These are runs of 7 systems, one row a step. Runs of the same system follow the same rule from any start.
seq 1, Z483 (10 x 20):
[[ -2  11 -20 -25  42 -21  -4  -9  26  32  18 -57 -59   2   1  17  -2 -34
  -22  -8]
 [  0 -23  12   1  26  23  40 -16 -46  -5  -6   7  18   3  22 -17  31  20
   76  13]
 [ 19  43 -13  30  -4  15  30   4   8  20 -12 -12 -62  17  20 -11 -34 -29
  -40  31]
 [ 44 -32  24 -28   5 -18  10  12 -34 -35 -53 -19  38 -23   4 -10 -10  19
   26   6]
 [ 10  30  23  33   3  17 -17 -16 -14  37  26  44 -19 -26  12  29 -56   1
  -40   7]
 [ 18 -25   8 -44  24 -26 -51  19  36  -3 -30  -8  42  -9  37 -10  10 -23
   16  20]
 [ -5  17  24  36 -25  34   1 -27  31  -6  29  83  -7 -12 -19 -19  -5   0
   11  -9]
 [-21  22 -32 -10 -18 -61 -27  13  33 -36 -22 -31  17 -12   7  -3   8 -50
  -14  -5]
 [-37 -15   1  24 -18  31  29 -31 -24  -8  14  34  63   2 -33  -5  11  38
   -8 -25]
 [-44  19 -41 -37 -29  -8 -28  33  20  17   1 -32 -36  10   4  17  -1  -1
  -52   3]]
seq 2, Z60, 10 rows:
[[-14   7   5 -43  19 -29 -61  13  -1  22  11 -11 -11 -45  48  34 -22  -2
  -11  12]
 [  3  -8  13   0  31  61 -10  -3  22  21  49  12   4  16  30 -31  40  25
   26  25]
 [ 18  16  -3  20 -44 -23 -19   9  53 -56   2  40   0  13 -13 -35  24 -26
   14  -6]
 [  6 -16 -10  46   1 -22  22 -16 -51  -4 -11  -7  69  27 -37  17  -2  -6
   -5 -29]
 [-45  16 -23 -19   3   3  21 -19  15  43 -38 -13 -19 -21 -21  23 -43 -30
  -55  -5]
 [-26 -13   9 -51 -10  33 -10  40 -36   4 -19 -17  -5 -32  29   7  -6  49
   28  29]
 [ 18  31  11  25  -6  23 -12   7  17 -26  75   0 -61   0   5 -17  14  25
    2   5]
 [ 39 -16  -1  -5   8 -66 -17 -27  11 -51  16 -10  31  21  34 -16  40  -1
   -7 -15]
 [ 11 -23 -18  19  11   2  22 -22  -2  63 -23  23   1  73 -20   9  13 -33
  -10  -7]
 [ -7 -13  12 -33  -3   4 -24  33  22   9 -58  -8   5 -41 -51  17 -37 -29
   16  -1]]
seq 3, Z483:
[[-27 -12 -10 -25 -22 -50 -52  -5  29  -1  11  46   8  19  11  10  42 -23
   24 -15]
 [-32   5 -19  38 -12  20   7  -6  36  10  12  23  18  32 -61 -14  28 -34
   10 -21]
 [-63   5 -35 -33 -14 -11  36 -19  16 -22 -14 -42 -16 -11 -35  -6  17  -5
  -14 -27]
 [-51  10 -23  15  -4  32  24  14 -60  -2  23 -40  17   0  -9   8  10  40
    7   6]
 [ 25  -7 -14 -23  10  27   8  12  -5  14  20 -59 -31  34  19 -10  13  43
  -53  17]
 [ 57 -31  29 -15  -3  -4  -5  18 -44  -7  14   1 -45  27  13   6  18  46
   42   2]
 [ 68   1  14  37  43 -24  -8  -9  -9  34  18  -6 -44  31   0  21 -15 -39
    6  -5]
 [ 19 -31  16 -22  43 -22  23 -45  -1  26 -51  20   5  -3  17   3  -7 -35
   39   4]
 [-26  36   3  27   1  32  20   3   0  27 -38  37 -10 -33   8  -3 -49 -45
   25  32]
 [  2  18   5  -8   9  10   0  11  28 -42 -41 -26  46 -63  16 -32 -31 -17
  -17  25]]
seq 4, Z56, 10 rows:
[[-30  33 -13   1   8  -1 -34  27  15  12  41   0 -52   4  36   0  24 -27
   50  25]
 [ 31  -6   4   5   0 -11  30 -22  32 -74   8 -20  11   0 -19 -52  39   0
   22 -16]
 [ -4  18 -12  16 -48 -29  39 -24 -49 -12 -34  28 -27   2  21  13 -34   6
  -26   4]
 [  6 -17  -7  -1  23   9 -10  40 -28  36 -48 -49  35   6 -44  26 -27 -23
   -3   2]
 [-12 -25  22 -43  25  43 -14 -31  16  36  34  12  -9 -23   2   8  -3  54
  -40 -11]
 [  4  20  -2  -3  16 -23 -54  23   9  -6  32   1 -17  -2  68  -2  23 -22
   45  32]
 [ 45   2   3  43   2  10  37 -28  38 -42  12   2   4  35 -19 -50  33 -10
    5  -9]
 [  1   3   2  -6 -57 -36  13 -14 -15 -12 -55  48 -16  -9   2  16 -39  -8
  -17  -6]
 [-18  -4   0  26  20  29  -4  36 -42  38 -13 -22  33  -6 -54  29 -27 -16
   22  -3]
 [-40  -5   3 -48  34  26  -7 -39  43  18  23 -10  -1 -47   6   0   1  18
  -35 -12]]
seq 5, Z56:
[[ 13  11  17   0  34  11  13 -31 -19  24 -23  23  17 -32  71  -1 -38  -8
  -11  37]
 [ 29  12   7  28  19  42 -23  34  27  20 -20   5  42  11  28 -32 -12 -27
   -7  48]
 [ 24   8  27  15 -24  26 -36  -1  49 -18  15  56  28 -19  -3 -19 -19  16
  -41   1]
 [-27  27  -2  50 -23 -24 -50   5   0  -1  27  55  37  -5  -3  18  -7 -36
   10  -8]
 [-61   6 -27  17 -10  10   9 -21  37   4   5  17  43  11 -50 -13  27 -29
    0 -26]
 [-81   9 -30 -35 -60   0   0   9  -4 -26  -6  11  -2 -19  -4   1  17  26
   -1  -9]
 [-33  21 -32   7 -10 -13  -1  31 -32 -33  29 -71   2  -1 -17   5  15  14
   -8  -9]
 [  5 -25 -19 -34   8 -41  19 -39 -15 -11  12 -50  -6  25   8   7  27  31
  -58 -29]
 [ 26 -31 -11 -27  -9 -26  -7  19 -38  35 -10 -12 -43  64  29  24  23  18
    4  13]
 [ 66 -26  23 -18  24   8  -2  14  16  12   9 -30 -66  24 -39   2   5   3
   20 -11]]
seq 6, Z293:
[[  5  33   4  21 -46  10 -47  57   9 -35  -6  21  26 -27  21 -12 -28   6
   -8  34]
 [ 18  -2  19  14 -25  -1   5 -42  36 -36  -1  46  30 -24 -20 -18 -16  15
  -52 -27]
 [-32  -4 -21 -19 -24 -58 -13 -16  18   2 -53  25  28  -3   0  16  -8 -49
  -15 -14]
 [-40 -20 -18   4  -8  24 -15  13   8  38  -2  -1  42  28 -69  20  10  -4
  -23 -26]
 [-70  12 -19 -35  -2  14   3  -6  38 -12  25 -19 -37 -29 -27  -4  26  -2
   16 -18]
 [-34  19 -39  28 -30 -13  19   2 -28 -33  39 -18   4  41  16 -16  50  15
    9   1]
 [ 36 -21 -16 -21  10  -1  51 -26  17  -8 -11 -45 -38  50   4 -27  27  13
  -29  -6]
 [ 23 -33   3 -34   6 -37  12   7 -65  11 -24 -30 -33  15  10  32   2  14
   34  -3]
 [ 38   0  15  20  48   7 -30   2 -22  49  59 -17 -34  17   1  31 -10   5
  -11   0]
 [ 29  -3  36 -13  55  17 -22  -9  14   0  29   9  -3 -29  51 -21  14  -2
   59  27]]
seq 7, Z546 (10 x 20):
[[-13  45 -21  -7   2 -12  11  24  -1 -42 -10 -65 -21 -38  26 -16 -17 -16
   -9  26]
 [ 42 -15  16  17   6  18  51 -30 -45  -7 -19  -7  23   0  11  -8 -22  43
  -38   1]
 [ 24  -5  10 -36 -23 -31 -42  -3  14  13  12  21 -46  -2  31  24 -18  21
  -53  -1]
 [ 35 -50  25  -8  13 -16 -47  19 -19  13   3  22  50  24  -8  16  23  13
   42 -10]
 [-23   9  10   6  21  11 -19 -26  55  16  53  37 -33 -11 -27  -1  24 -30
   29 -22]
 [-30  22 -29  15   7 -15  17   5   0 -15 -38 -10  27   4  22 -21  17 -60
   51  23]
 [ -3  37  -9  43  -4  61  46   6  12   7 -12 -16  -9  -4 -33 -24 -33  -9
  -36  16]
 [-22   3 -10 -47 -32 -20   4  11 -16 -30 -45 -25  11 -51  26   6 -35  26
  -45  11]
 [ 29 -12  21  21   5  15 -22   1 -56  22  46  11  26  13  20  21  -8  60
  -32   2]
 [ 12 -33   3 -53   1 -34 -39 -24  49  -7  30   8 -13  19  14  -7  45  22
  -22 -24]]
seq 8, Z699:
[[ 20 -10   3  -4   1 -40 -73  12  27 -16  40  15  30  23  32  -6  43  -4
    5  -1]
 [ 16 -18 -10  17 -15 -27  -6 -26  14  39  -1  54 -15  67 -14  12  19 -28
  -14 -21]
 [-31  -3 -20  -9 -15 -23   9  15   7   2 -45 -17 -17   3 -66  18  -6 -50
   22 -27]
 [-36   0   2   4  22  28  54 -37 -22  -7  26 -27 -11 -24 -48   1   4  21
   14 -28]
 [-30  28 -22 -27   3  15  23   0   0 -26  19 -41 -35 -22  55 -27  19  17
    9  31]
 [ 63 -13  12   8  -2   3   3  18 -26 -28   6 -12  13  40  48 -28  26  42
    8  26]
 [ 72 -11  16 -16  -6 -36 -29   8   8   8 -21  -3 -36  16  13  14 -32  -2
  -52   0]
 [ 13 -26  23 -12  34 -39 -29 -11 -26  36 -26  15  24 -21 -14  47 -28 -30
   24 -16]
 [-29   2  11  -5  44  47  16 -34  42  48 -14  29  -4 -25 -17  -8 -15 -39
   16   3]
 [-38  32   4  16 -29  32  12  12  19 -48  -4  34   9 -43   0 -37   3  -8
   57  18]]
seq 9, Z699, 10 rows:
[[  3  -1  17   9  31  -6 -12 -54 -28  23  50  38   7 -11  59  13   0  22
   -5  -1]
 [  3   6 -19 -10  -6   3 -20  31  40  26 -49  14   8  32  44 -23   7 -50
   12  47]
 [ 38 -25  29  24 -31  10   7   2   6 -26 -14  39  23   1 -67  -7 -10  12
    7 -28]
 [-41  47 -12  18   2 -17 -14  -5   2  11  28 -13 -31 -43 -19  32 -39 -31
  -29 -14]
 [-48 -12 -21   1  27   4  15 -29 -23  -6   5 -13  77  -2  29 -13  38   2
   20   6]
 [ -5  -3 -10 -15 -41  57  17  13  26  11  -7  23 -36  38   8 -28  12  37
  -32  23]
 [ 29  -3  10  -1 -26 -35 -54  57 -15 -49  20 -30  -2  -1 -23  12   5  15
   22  -9]
 [ 22  -9  -1  17  42 -36  -1 -63  -1  29  48  -4  -6  25   3  25   4  -7
  -46 -34]
 [-44 -17 -26 -50  -9 -24  10  -5  -1  26 -60  11 -11  11  31   7  14 -32
   31  12]
 [ 28 -20  23  18  10  66  30  19  -4   7  -4   1 -10  15 -60 -20  -1  13
   43   0]]
seq 10, Z544:
[[ 40  19  11   1   5   8 -26  44  -9  37 -11  -1 -62   8  29  18 -39 -17
   -1  39]
 [  3 -16  23 -17  57  25 -26 -14  43   9  20 -21  30 -44 -45  -2  -5 -14
   -1 -23]
 [-20  25   2  12   9 -21  10 -44  -5  12  -3  55 -13 -25  60   4 -17 -34
   22  18]
 [ 19   9  -4   9   6  31 -42  47  31  -6  -1 -20  52   6  33 -31   5  -1
  -17  42]
 [-14   0  14   3 -33   9  18 -38  33 -33 -18  55  18 -37 -38 -14 -21   3
  -24 -29]
 [-25  44 -23  18 -34 -47 -40  33 -31 -23  20 -12   0 -13  42  19 -10  -9
  -12  15]
 [-26 -30  -5   7  -7  35  -7  -8   0   2  38  11  56  31 -28 -10  42  48
  -18 -20]
 [-17   6 -23 -13 -57 -38  23  -7   5 -24 -27  30 -59  29   3  -4  21 -16
   15  -4]
 [ 37   0   9  31   2  12  -9  54 -45 -22  25 -47   7  16 -29   4   7  21
   29   4]
 [-27 -16 -18  -3  24   3  65 -63  -8  17  -4 -18 -14  13 -36   3  10  -2
  -21 -36]]
seq 11, Z293, 10 rows:
[[  6  24  -1  36 -21  29 -13  36  19  -8 -13  41  16  21  36 -37  15 -26
   44  48]
 [ 36   9  18  25 -24  30  41   2  15 -37 -35  10  -2 -19 -47 -32 -34   3
  -14  -2]
 [-20  16  -7  -4  -3 -52  13 -27 -30 -20 -32 -12  18 -51  -3  29 -48 -22
  -30 -18]
 [-35  -9 -18  -4  16   3 -28 -10  -6  51   7  -9  60  12  10  23  -1   3
  -63  -4]
 [-40 -22  -2 -63 -19  37 -36  22  47  13   4  16 -11  -5   0 -11  28  28
    7   6]
 [-10  13  -8  21 -64 -14 -14  21   0 -49  36  30 -33  21 -23  -6  30  14
   28 -16]
 [ 35  -1 -10  29  17 -38  35 -48  27 -34  14 -17  -7  30 -25 -22  25 -29
  -12 -33]
 [-15 -25 -20 -14  32 -16  45 -26 -39  37 -56 -23   7  21   3  13   5 -32
   29   2]
 [-15   5  -7  -2  19  45  -8  47 -31  56   6 -48 -24   7 -20  25 -23  11
  -10  18]
 [ -1  10  22 -20  20  19 -18  -2  -3 -32  63 -20 -18 -51  33  -9   6  49
   12   9]]
seq 12, Z546 (10 x 20):
[[ 11  -1   1 -40   2 -40  -4  -6   3   7 -23 -31 -61 -25 -17  36 -42 -11
  -39 -18]
 [ 20 -38  24 -18  33   7  -8   7 -64  48 -20   7   9   1  20  30 -13  20
   39  13]
 [ 28  -2  27 -25  36  32 -31   1  53  13  45   3 -57 -11  18 -18  18   7
   18  14]
 [ 30  -2  17   8  -4 -21   9  -5   9 -55 -25  29  25 -11  31 -35  18 -19
   68  15]
 [ 26  42  10  65  12   9  -1 -15  30   6  16  25  -2 -11 -15  -6 -40 -46
  -30   1]
 [-31  -6 -11 -30 -10  -4  -5  -2  18  15 -73  14  52 -26  11   3 -31 -26
  -34  12]
 [-35  17   6  19 -21  64 -28  37 -19  31  27  29  23  -8  -2   9 -16  38
  -14  22]
 [-27  -7  -8 -36   4  -8 -28  -5  31 -46  35 -31  40 -24  13 -21  42  34
  -21  -9]
 [ -7   5 -13  50 -30 -14  30 -39 -34 -23  38  40  18  45   9 -10  37  21
    2 -18]
 [  4   7 -37   3 -15 -46 -13   5  31   5  -1 -34 -20  45 -25  10  12 -37
  -52 -20]]
seq 13, Z60, 10 rows:
[[ 54  11  28  51  -2  39  12  -7  19   5  19  28 -20  12 -43 -12 -29   4
  -27  -8]
 [ -3  -7   9 -14 -10 -61 -44 -16 -10 -15 -17  26  55 -38  25  26 -23  -4
  -26 -12]
 [-38   3 -15  21  23  62   1  -1  -8  70  22   8  26  26   6   4   3   7
  -25  16]
 [-18   8  -2 -40 -47  16 -22  29  62 -46 -21   6  -3 -32 -12 -32   3   9
  -14   6]
 [-14  -6  -1  32 -29  -2  11   0 -68 -21  42  15  20  25 -17  14  24  50
   16 -23]
 [-12  20 -36  -5   8 -35  -3 -17  39  -3  15 -51 -20  10 -15   7   1 -30
  -67 -20]
 [ -8 -58  -1 -61   2  -2  22 -13 -25  19 -40  -2   8  22  14   1  32  35
   20  -1]
 [  0  18  -1  13 -10  14 -20  42  13  23  24  -3 -80  12 -39  16  -4 -22
   33   5]
 [ 21 -15  23 -12  42 -31  -2 -25  -2 -54  16 -35  26 -49   0 -11  13   3
   36 -23]
 [-16  23 -20  33  14  -8  37 -43 -11  34   1  31 -33  40  41  -4  10 -41
   18  14]]
seq 14, Z544, 10 rows:
[[ 11   5  -7 -36  33 -22 -38  -4  36  10  25 -52  -7 -12  12  12  -4   2
  -70  -5]
 [ 24 -35  36  -9  12 -22 -36 -39   0  24  18  72  18   1  10  20   7   5
   19 -21]
 [  6  44 -17  36   0   8 -36  27  51  23  23  10 -35  28  14 -11  -1 -53
   -6  25]
 [ -8  -5  15  26  11  12  -5   2  10 -25 -12  18  70 -26 -45 -18   3 -27
   50  -9]
 [-50  54 -28  33 -30  19  43  -8 -20  -6 -14  12  -9 -15  30 -12 -25 -17
  -12  28]
 [-14 -24  -8 -37 -20   3 -18  36 -12 -39 -23 -40  64 -13  11 -15  15  42
  -17   9]
 [ -4  -4  10 -12 -52   3  24 -33  -8 -18  19  41 -46   1  -7   4  -3  57
  -39 -23]
 [ 28  -7 -13 -13  -2 -66 -49  22  -6 -20  32 -44 -17  29   7  20  32  -3
   -5 -15]
 [ 19 -27  15  37  17  25  16 -31 -17  40  33  37  -1  52 -40  10  21  10
   17 -27]
 [-10  15 -34  -2   8 -22  15  17  15  25 -46 -27 -42  32  -6   0   4 -70
   28  13]]

Which system made each of these runs?
seq 15, 2 rows:
[[  6 -12 -24 -37 -37   0 -16  53   5  17 -29 -22 -51  53  11   1  20   6
   -6  21]
 [ 29 -26  32  -2   0   6   1  26 -27 -34  13 -22 -10 -19 -65   9  -1  30
   45 -27]]
 -> Z546
seq 16:
[[ 34   4  44  18  28  42 -11  -6 -21  37  17  27 -15 -35  -8  20 -55  19
   -9   9]
 [-34  13 -16 -31  41 -25 -33 -20  55  18   5 -24   3 -31  19   6   1 -49
  -26  -3]]
 -> Z544
seq 17 (2 x 20):
[[ 12  -4  19 -23  53   7 -34  19   2  14 -25 -21  36 -50  32   1 -28 -25
   26  29]
 [ 17  16  13  33  26  57   7 -24  25   7  39  27  23   2  38 -37   4  21
  -22  26]]
 -> Z56
seq 18, 2 rows:
[[  7   5  11   8  12 -14 -28   2 -48 -31  39 -23  50 -34  42  10  -9  45
  -16   7]
 [-13 -19 -16 -19 -17  -1   3 -45  29  18  14  25   6  43  11  -7  29  22
  -73 -16]]
 -> Z544
seq 19:
[[  5 -10  -1  -8 -27 -15 -11  41   6  -1 -30  -3 -46  13 -60  14   4 -33
   50 -14]
 [  5   8   8  26  44  -4  37 -45  -5 -15  37 -31 -18 -23 -51   7  -2 -13
    8 -41]]
 -> Z699
seq 20 (2 x 20):
[[-25 -30   5 -31  24  -4  11 -11  16  -9 -37  -1  23 -31 -32  -6  14 -28
   65 -14]
 [-41  41 -13  41  -2  20  42   7 -32   0  -5   5 -31 -17  -9   1 -14 -32
   55  12]]
 -> Z60
seq 21:
[[-26  -6   5 -26  49  -5 -48   4  29  34  -4 -18  25 -46 -17  25 -17 -40
    8  -8]
 [-36  -5  15   6   9  38  13 -49  22  12  24  70  14 -12   3 -21  23   3
   38  -5]]
 -> Z699
seq 22:
[[-20  26   1 -26  19  29  -4 -16  50   8  41   7 -63 -23  35 -22  11  -1
    7  19]
 [ 23  16  -8  33 -11 -21  11  16  -8 -62  -2 -11  14  18  33 -41  34 -17
   54  23]]
 -> Z483
seq 23:
[[ 28 -12  24 -31 -27  17 -14  15  35 -46 -25   8  21 -42  -4 -26 -20  41
  -33   5]
 [  0  19  15  19 -29 -38 -60  10 -12 -30  51  34   8 -30   9  26 -13  18
  -10 -12]]
 -> Z483
seq 24, 2 rows:
[[-53  -1 -23 -10 -61   6  -9  28 -50   2   3  13   7  20   7  19   9  50
  -14   4]
 [ -3   9 -15 -13  -7  12 -15  18  20 -13  47 -63 -25   4 -36   3  12  31
  -55 -19]]
 -> Z60
seq 25:
[[  6 -16 -11  22 -37  -8  14 -17  16 -22 -21  14  48  29 -55 -10   4   0
  -50 -35]
 [-56  -3 -13 -17 -42 -12 -28  14 -30  40  -6  30  -8   0 -22  52 -17  11
  -17 -15]]
 -> Z56
seq 26, 2 rows:
[[-48  20   0  -3 -34  36 -28  54 -35  31   9  16 -19 -17  -5  31 -22  27
   11  21]
 [ -5   6   0  -5  47  -6 -28  -2  34 -25  51 -59  18 -36 -23  -5  15  -9
   -6 -20]]
 -> Z56
seq 27, 2 rows:
[[-17  30 -15  58 -25 -18  -1   9 -26  17 -18  54  12  20  11  12 -17 -50
   27  14]
 [-18   5 -14  -7  26  37  -9  22  46  31 -17 -44  24 -12 -44  -3 -18 -29
  -42   2]]
 -> Z546
seq 28 (2 x 20):
[[-39  20  -5  33  -6  48   2  11  21  47 -22  50  16  -2 -31  -1 -21 -40
   17  12]
 [-56  13   5 -17 -16  36 -24  14  36 -29   2  12  39 -68 -23 -16 -10   8
    7  -2]]
 -> Z56
seq 29 (2 x 20):
[[ -8 -15   2  10  27  24 -37  20  40  50 -18   8  42   3 -47   8 -11 -44
    1  -2]
 [-57  35  -1   9 -11  20   6  -1   6   9 -15  45 -14 -49   3   0 -22 -36
   51  18]]
 -> Z544
seq 30, 2 rows:
[[-48  17 -40  37 -29   1  36  -6 -59  -4 -10 -10  47  17   8   4  -2   7
  -19   4]
 [ -1 -10 -20 -50   9  11  10  -3  34   7 -13 -60 -18   8  -2  -9   1  22
  -74   0]]
 -> Z293
seq 31, 2 rows:
[[ 51  -2  41  13  29  32 -35  36  -6   7  -9  15  20 -28  23  -8 -29  -2
   30  37]
 [ 23  31  37  29  -4  26 -11  -8   8  -6  -2  58   4 -54  13  -4 -52  -5
   -5  19]]
 -> Z293
seq 32 (2 x 20):
[[ 24  10 -13  41   0  -6  20  17   1 -15 -62 -22  46  12 -29 -18 -19 -48
    1  13]
 [-32  21   6  -7 -13  35  17 -14   3  25 -19  14 -18 -49 -31  21 -59   4
  -47  -6]]
 -> Z546
seq 33, 2 rows:
[[ 18 -39   4 -14 -12 -28  32 -20 -40 -31   2 -25  -6  16 -50  12  20  39
    2 -48]
 [-20   3 -17   7  22  -8  -5  -2 -50  65  26 -18 -33  23  -2  53 -15  -4
  -16  -4]]
 -> Z483
seq 34 (2 x 20):
[[-41  33 -25  29  30   1  45 -27 -27 -13  24 -55  -5 -18 -15   1  -3 -17
   -1 -12]
 [-25   4 -29 -20  22  13  31 -14 -28   9  -2 -55  13  14  60 -15  16  22
  -30  25]]
 -> Z293
seq 35:
[[-15  38 -18  27 -27 -13  33  14 -47 -51  -2 -47  -7 -24 -12   0 -22   8
  -11   1]
 [  2 -20 -18 -18  22 -31  16 -23 -34  10 -25 -54  41   3   0  24 -12  12
  -64 -17]]
 -> Z56
